One turn moves every row onto another: examples first, then more rows asked
vome: [-23 -16 -24 -23   7  -2  20 -13  15 -10  -2  -7  10   9 -16]
lod: [ 21 -17  -7  -7  -7   0   1   8  13 -14  -5  -1   2  -2  28]
Veg: [-33  20   1 -23 -13 -10  -6   3   8 -16   2   6  -3   4 -20]
sepo: [-18  -3   1 -31  -9   2  10  -8  13 -20  -4 -16  11 -14 -24]
Numu: [-11 -15  -1 -22   6   2 -12   8  32  14 -35  -6 -13  12  10]
dugid: [-18   6   3 -13   2   1  16   2  18  -8 -20  -1 -12  -5  37]
Lusop: [ -4   2 -13 -18   7  -5  -1   9  14 -25 -20 -21 -16   8 -30]
lig: [-26 -23   7  -5   1   0   4  -1  10  -5   0   5 -10  12 -33]
ruk: [-22   2 -10 -30  -5   1   9   0  22 -22 -18 -26  -3   2 -25]
nitim: [-17  -8 -28  -5  -1   8 -11   2  24 -23  -6 -23   1  12 -11]
fipa: [  0 -25   5 -21  -2  -7  26   7  11   5 -14  14 -13  15  11]
nulif: [ 13 -19  12 -15 -11   2   1  13  10  -7 -12 -11 -23   4  21]
lanin: [-10   4   3   4  10  -4   5  14  16  -7 -23  14 -21   5  27]
vimep: [ -9  -5   1 -20  -8   9  -9   4   6 -19   1  -2  18 -18 -26]
delil: [-21  23  -2 -32  -9  -5 -15   8   0 -19  -1  -7  -9  -1 -14]
medud: [  2 -17  -9 -32  10   7   1  -6  -8 -11   4 -15   2 -10 -11]
bevud: [-10   0   9   4   8   1   2  14  10  -3 -16  24 -12  -3  26]
dat: [ -1  -4  -9  -8  12  -9  -1  10   8 -19 -14   4  -8   8 -39]
num: [ 16 -16  -3 -16  19  -6 -13   2  18   8 -26   1  -9   0  12]
faf: [  2 -15  15 -10  -3  -5 -13 -13  30   0 -14 -14  -1 -13  18]
Dinu: [-21 -19  -5 -22  -3  24 -20  16   3  -4  -4  -8  -1   3 -19]
bato: [-10 -16  -3  -5  -4   2 -17  -3  39   6 -17   5  16  -2  15]
Zaz: [  2 -15   0   4   6  -7  -7  -7   8 -25   4 -18 -16   2 -20]
par: [-16 -18   3  -6 -25   8   1  16  32  -5 -15  -3  -8  16  19]
safiv: [-16   0  11  -5   2   6   5  10  10  -1 -13  22  -2 -10  30]
beg: [  1 -20  -3  -9  14 -13   1  -8  27  11 -18  19  10   2   7]
Bugu: [-15   7   0  -4   7  -4  14   7  20  -9 -25   2 -20   4  32]
Nonu: [-15  20   0 -17  -5 -19  -5  -4   1 -23   7   7  -4  -3 -19]
mutep: [-13  24 -14 -18  -4 -11 -17   7   4 -25   1   2  -2   2 -14]
pulo: [-13 -19  17 -19   2 -11   7 -14  33  11 -24  -6 -12   4   8]
motad: [ -5 -19 -17 -15  -9  10   2  23  22   1 -18  12   3  18  20]
Kab: [-11  -6  -6  -8   1   4 -11  14   9 -15  -6  13  11  -2 -37]
vikuf: [ -3 -23   6  -3 -14 -12  25  -5  25  -7  -3  10   1   8  16]
Guzu: [-18   3   8 -13  -2   7  11   5  13  -4 -15   9  -2 -12  37]
Tules: [-25  22 -17 -27  -1 -13  -3   6   6 -17  -4   8  -2  11 -19]
kebu: [-15  21  -5 -34   2 -16   1   0  -4 -18  -1   0 -10   1 -17]

lanin turns into bevud
fipa turns into motad
And these:
nitim turns into Zaz
bato turns into faf
Lusop turns into dat
Nonu turns into Veg

One turn moves every row onto another: examples first, then more rows asked
nuf: [ -4   2   0 -16  19   3  -6  13   9  14 -14   5  27   0  -2  41   9 -20
  13  -5]
zon: [ -4  11  -6 -24  22   3  -1   6   6  15 -16   9  32   8  -4  33   8 -17
   4  -9]
bofa: [-27  -9  13  10  23  -8 -17  -1 -30  -1  -6 -12   6   6 -22   7  14 -17
  11  -1]
Fupo: [ -7  -5   5  -1  20  22   0 -12  -1  14   4 -10  22  30   2  -6  -7   8
  -7 -18]
Nis: [-19  12  -7  12   3   3  18  -2  -4   1  -6   9  26   8  23 -13  12 -24
   8  -3]
Sesud: [ -5   8   0 -20  19   3  -8  11  11  11 -16   6  29   2   1  35   8 -23
   7 -11]
zumor: [-17  -2  25  40  -1  14  11   2 -21  17   9  19  23   7 -20   6   4  -7
  10  10]
tik: [  0  10   8 -10   1  11  -5  16   4  28  -5  38   3  32 -12   9   4  -2
   4   5]
ramo: [ -3  16  19  -1  30  -1  20 -18 -13  12  -5   5   1  23   3   6  23  -2
  -3   5]
Pifi: [  7 -11  22  11  30   0  -1  -6  13  44   9   0  28  15  -8  29  -3  -7
   5   3]
lil: [-24  22  22  -5  15  10  -2  -2  10  30 -11   9  -4  39  -4   0  16  -9
   0  -2]
keren: [-11  -7   1   1  13  26   2  -9  -6  12   4 -11  26  31   4 -10  -6   1
  -3 -18]
venun: [-16  10 -11  12  -4  -8  20  -4  -7  -2  -8   1  25   9   7 -13  14 -26
   3   0]
zir: [ -3   1  30 -10   3  18 -25   6 -22  25 -16  12  11   4   9   9  -8 -22
  -1  -4]
Piz: [ -4   9  38  -2   3  15 -21   5 -19  30 -19  12   6   3   9   6  -3 -19
  -2  -2]
Nen: [  1   5   9  22  -7 -13  -6  -2   1  33   0   2  -7  11  -4   6  11 -50
   7   7]
lago: [ -5  -1  22   5  19  -6  -2 -18 -15   0 -18   6  28  15 -16   3  35  -3
  14   2]
poza: [  5 -11  22  14  25  -6   3  -9   9  43  11  -2  28  15 -10  27  -2 -14
   9  11]
Nugas: [-17 -11   8   1  16  25   2 -12 -13  14   5  -9  21  29  -1 -10  -4   2
 -10 -20]
Sevin: [ -5   9  -7 -17  14   1  -3  11  15  11 -17  11  23   5  -5  37   8 -19
  11 -10]
nuba: [-20   3  -3   1  19  -8   3  31  -4  32   9  25   5  15  -5  14 -12 -12
  13   9]
Mupem: [  6 -24  -8  10  10 -15 -15   1 -26  10   8  -1   3  14 -15  -4  -1 -19
   7   4]
kisaz: [-12  -5 -14  17   1  13  -3   3   4  -3  12  -2   9  24 -37  19  11 -15
   2 -12]
dun: [-21  -8  26  43   2   5   7   8 -24  20   5  17  24   6 -13   5  10 -12
  10  11]
teto: [  5   6  12  23  -2 -12  -7  -7   6  34  -1   3  -8   8  -3  15  10 -47
  -1  10]
Tuzo: [  2 -13  20  16  27  -1   6  -3   8  47  13   2  23  18 -11  26  -8  -5
  10   4]
Vop: [-20   4  27  34   0  15  10   1 -22  12   9  23  28   4 -16   3   5  -9
   8  11]
Pude: [-14  -3 -11  22  -1  12  -3   0  11   3   9   1   4  21 -35  27  12 -20
   0  -6]
div: [  5   7   3  16  -5 -13 -12   1   4  34  -6   3  -6  15  -4  14  13 -46
  -1  12]
bekob: [-16   0  -7  22  -3  18  -3   2   6   1  12  -2   5  20 -37  21  15 -15
  -2  -2]
bub: [-11  -6   3  -2  12  26  -5  -9  -3  19   1 -13  24  28   6 -11 -12   3
  -6 -11]
dopiv: [-14  18  -4  10   2  -6  14  -3  -5  -3 -12   6  28   6  15 -11  16 -28
   9  -5]
keta: [-19  14  -5  16  -3   0  22  -2  -8   0  -7   7  24   6  14 -11  10 -30
  10  -2]
rikof: [  3   1  11  21  -3  -8  -4  -9   5  28   5   1  -9  14  -5  12  16 -50
   0   8]
pake: [-15 -18  -7  12  10 -20 -14  14   3  31   3   9  23  22 -11  -8  -6 -23
  23   7]
tov: [ -1   6  34  -6   3  22 -20   7 -25  27 -14   8  14   3  11   2  -5 -19
  -3  -3]
Mig: [-17  -1  32  38   6  12   6   5 -29  15   9  16  25   4 -16   2   4  -6
  10   6]
paz: [  1  -9  23  13  34   1   0  -4   6  53   8   6  24  22  -2  24  -3 -10
   4   2]
fibib: [-14  -7  -9  20   3   7  -3   4   3   3  12   5   9  26 -39  30   5 -16
  -4  -5]
vaf: [ -8   9  30  -6   2  18 -19   7 -26  28 -22  10  14   2   9   1   8 -18
  -1  -3]

bekob turns into bub
tov turns into teto
dun turns into vaf
And these:
bofa turns into lil
Nen turns into dopiv

One turn moves every row onto another: examples first, then more rows asked
mag: [-10 -13   5   4  -2 -14   0  -4 -11 -19 -11  -9   1  22  15 -14 -21   1
 -14  -3   6   8  -6]
gos: [  4  -1 -17 -15 -15  -7 -17 -10   6   4  -2 -13   3 -20  14  28  14   4
  15  -5 -21  -2   2]
kobi: [-10  -7 -11  20  -7  -3 -10  -9 -31  20   1  -9 -37  -4   4  -4  18   9
 -22  -6  -4  21  -4]
viti: [-28 -11  -5  -3 -20 -27 -15  24 -26   2  16  -7 -25  -5  -8  11   5  26
   3  -2   1 -25   1]
leba: [-23 -26 -17 -21 -20 -38   9  11 -27  15   3 -13 -15  -8   0  -4   4  11
 -18 -12  -8   0  -8]
fuv: [  1   1 -15 -17 -24  -8 -14   0 -12  -4  26 -13 -29  11  19   2 -14 -18
  -8  -3   9   8   0]
dez: [-13 -11  -8  27  -7  -8 -20  -9 -26   6   3 -10 -45  -6   6 -12   9   9
 -16   6  -7  15   3]
zupu: [-11 -20 -11  -9 -18 -35  16   3 -27  19  -9 -12  -7  -6   1 -11   8   5
 -23 -16  -4   9 -16]
tobiz: [-17 -12   2   2  13 -17  -6  -8 -13 -17 -17 -20  -1  22   5 -10 -16   7
  -9  -1   7   5  -7]
Revi: [ -9 -19 -13   1 -16  -4 -22  12 -26  18   2 -16  -9  14  30  22   5  18
 -22  -2  21   5   8]
sur: [ -5 -20 -17   1 -17   5 -25 -34 -14   9 -17   2  -1   6   3  19  25  11
   8   1 -12 -10  -3]
Lan: [  1  -3 -17 -24 -16 -12  -8  -5 -16 -11  16 -19 -38   5  14   5  -4 -26
  -2  -5  11   3   0]
nizif: [  5 -13 -13   1 -26 -14 -23   8 -22   7 -27  14   4  -8  -2   9   4  15
  17  -8 -19 -25   8]
duni: [-11 -22 -12 -14 -21 -35  19  11 -22  12  -7  -7 -15  -9   4 -11   0   6
 -22 -18   3   5  -9]
gerib: [  2   7 -13 -22 -22  -9 -11  -6 -19 -10  23 -13 -18  10  26   3  -7 -20
 -10  -2   8   7  -2]
met: [ -6  -6   0  -1  -2 -18   1 -10 -16 -17 -14 -12   5  19  13 -20 -14  -4
 -15  -3   3   9 -14]
tuf: [  9   4 -21 -18 -16  -7 -17   0  -6   9 -16  -5   0 -20  -8  22  -8   7
  20 -11  -8 -22   4]
Mal: [-25 -11  -5   7  14  -8 -12  23  -8  -9 -18 -21 -23   4  -9   7  -1  18
   6 -16  -3 -13  -4]
gogug: [-11 -18 -14  17 -31 -10 -27  -6 -20 -18   5  -1 -40   4   9  -6   2  17
   6  12   4 -23   4]
deto: [-13  -8  -8  24  -5  -3 -10  -7 -28  16  -2  -8 -41  -7   0 -11   9   9
 -22  -5   8  17  -1]
Gubo: [-17 -26  -8  -9 -14   0   2   1   2 -11 -10 -24 -34 -10  -5  12  -1 -20
   7 -15   5 -16  -6]
dirad: [ -8   6   5   0  -6   4 -13  -5 -25 -22  -4  -3   7 -23  -2  16   5 -11
  10  -1 -21  -5  -2]
rufik: [ -4  -8  -9   1 -14  -5 -22   4 -27  14   6 -15  -7  13  37  25  12  15
 -22   1  13  10   8]
litef: [ 12  -1  -2   7 -30 -13 -17 -14 -12  13  -7   8 -15 -23 -12  16   6   0
  24  -1  -3 -18  10]
Zok: [  3 -13  -9   3 -16  14 -17 -18 -20  -2 -27   6   0  -7  -3  23   1   8
  20  -7   1 -20  12]
sedob: [ -3 -33  -7   6 -30 -21 -11  -4   7  -9 -15 -23 -16  -1  20  14  -2   7
   3   9  20 -25   0]
muz: [-12   2   1   4 -15   3 -24  -8 -19   2 -11   8   0 -15 -22   8 -11  -1
  15  -1 -18 -22   2]
Nar: [ 10   2 -14  -5 -11 -24 -17   9 -40 -12 -27   3   8  -8  -3   8  15   8
   4  -3 -13 -20 -10]
tufer: [ -7 -27  -4   2 -17 -16 -19   9 -25   7  -4 -20  -7  10  36  27  10  12
 -18   6  19   0  13]
rezod: [  6   4  -8   0 -23 -27 -20 -24 -27  14  -7   3 -12 -10 -21  10  22   1
   5   8  -2 -19 -14]

gogug turns into Gubo
gos turns into Nar
And these:
duni turns into Revi
zupu turns into rufik
litef turns into tuf
tufer turns into tobiz

One turn moves every row onto another: examples first, then more rows asked
Dade: [ -2   9   3  -2  -4   9   1   4   3   8  17 -12  -9  17  17 -13 -22  15]
gasef: [ -9 -10   6   7   1   3  -8   1  -6  -7 -35  -1  18  -2   2  27   6   6]
golun: [-10  10  17 -22  -6   8   4   2  -3  -2   4   7  -2  15  32  10 -14 -19]
duf: [ -8  10   8 -15  -7   8  -1  11  13  -4  10  13   1   6   9   3 -26 -28]
dum: [ -1  31  15 -15 -10  11  17  12 -15   2 -12   5 -12 -10  15  -6 -13 -12]
gama: [ 23 -12   8 -22  -7   8   9  -6   5  -9 -25  16   4  19   3   1   4   5]
Rafiz: [ -3   8   3  -4  -4   8  -7  12 -35  -4  19   4 -13 -16   6  -2  21  11]
dig: [ 10  23  23 -11 -18   9 -19  15  12   8  -5   0   4 -17  27   1  23  10]
likar: [  2   3   2   3 -12   9 -23  18 -17  -4  21  21  -3 -12  -2 -10  21   7]
mimop: [ 10  13   7  -4  -1   8  -4   6 -21  -7 -34  -5   1 -18   7  23   1 -15]
Bevo: [ 11  11 -11  -2   9   4  -5   7   4 -11  15 -12 -10  -4 -22  25   0  -2]
nuna: [-19 -10   1   3  -1   5  -9   8 -18  -7  18  10  -1 -10  -7  -5  22  18]
tol: [  2  -7  11 -13  -2   3   8   4 -16  -1 -23  -1   1  -7   8 -25  24 -11]
Zete: [  6  -9  10   7 -10   1  -7  23  -9  14  -9  -8  15  19  11  -3  20  20]
Gat: [ 16  -9   9   2  -4   7 -16  12  18  16  20  18   9  -3  10  14   8  22]
suzo: [-15   3  13  -8  -5   3  -8   4  29  -1  -8   1   9 -31  -1 -10  17   5]
Voni: [ 22  -2  -2 -19  -1   6  21   1   0  -9 -18  -2  -7   2 -18   5 -14   0]
doti: [ -9  16   5  -7   1   5   4   0  -7  -9 -19   4  -3 -15   9  34  34   2]
mato: [  0  17  11   6 -19   9  -7  28  17  10  -1  21  12   8  -2  -6 -18   3]
rukas: [  2   7  12 -12  -7  12  -5  -4   3   3   8   3  -9  18  30 -24  -8   2]
tidi: [ 36   4   2 -11 -11   8   5  13  -1   0 -12   1   2  22  -1  17  -9  16]
tel: [ -4   5   2  -8  -1   9   1  -3  12  -1  11  -1 -10   4   7 -29 -21  -4]
dul: [-19   2   9  -9  -3   4   3  11   9   2  12   0   6  20  15  18 -24  -5]
fatin: [ -5 -17  14 -18  11   6  10 -17  -1   2   3   8  -4 -18  19   5  19  10]
puruz: [ -8  20  12  -5  -4   2   3  14   6   8   1 -27  -2 -28   9  12   6  21]
nibud: [ 17   6   6  -7  -1   7 -19   2  -3  -7   7   0  -1  23  16  30  24  11]
fofep: [ -7   9  -1   8  -5   3 -10  14  15  -4 -10  12  11  -6  -7  35  26  11]
zigur: [ 25  12   3 -12   2   9   5   9  -3   8  19   2 -14 -34   3   8  -3  -4]
tazuk: [ 15   8  -4   6  -6   2   4  31  -8   9  -2 -14   1 -13 -19 -12  -2  -4]
kup: [  7  -2   3 -20   8   7  -9 -15   6 -22  -5  12  -9  -3  -3   4  24 -20]
sunon: [ 11  28  -1  -1  -8   6  -8  16   5  -7  -9  14  -4 -24  -5  27  23 -12]
Bafu: [ 17   7   2  11 -10   7 -22  20   2  -2 -26   9  16  -8  -6  21  -3 -10]
Fulu: [-30   0  19  -5  -4   6  16   1   1   3 -17   6   8  13  15   1  -3  17]

Zete turns into tazuk
Bevo turns into kup
And these:
duf turns into golun
dum turns into Fulu
zigur turns into fatin
doti turns into fofep
Dade turns into tel
nuna turns into likar
Bafu turns into mimop
Voni turns into gama
dig turns into puruz

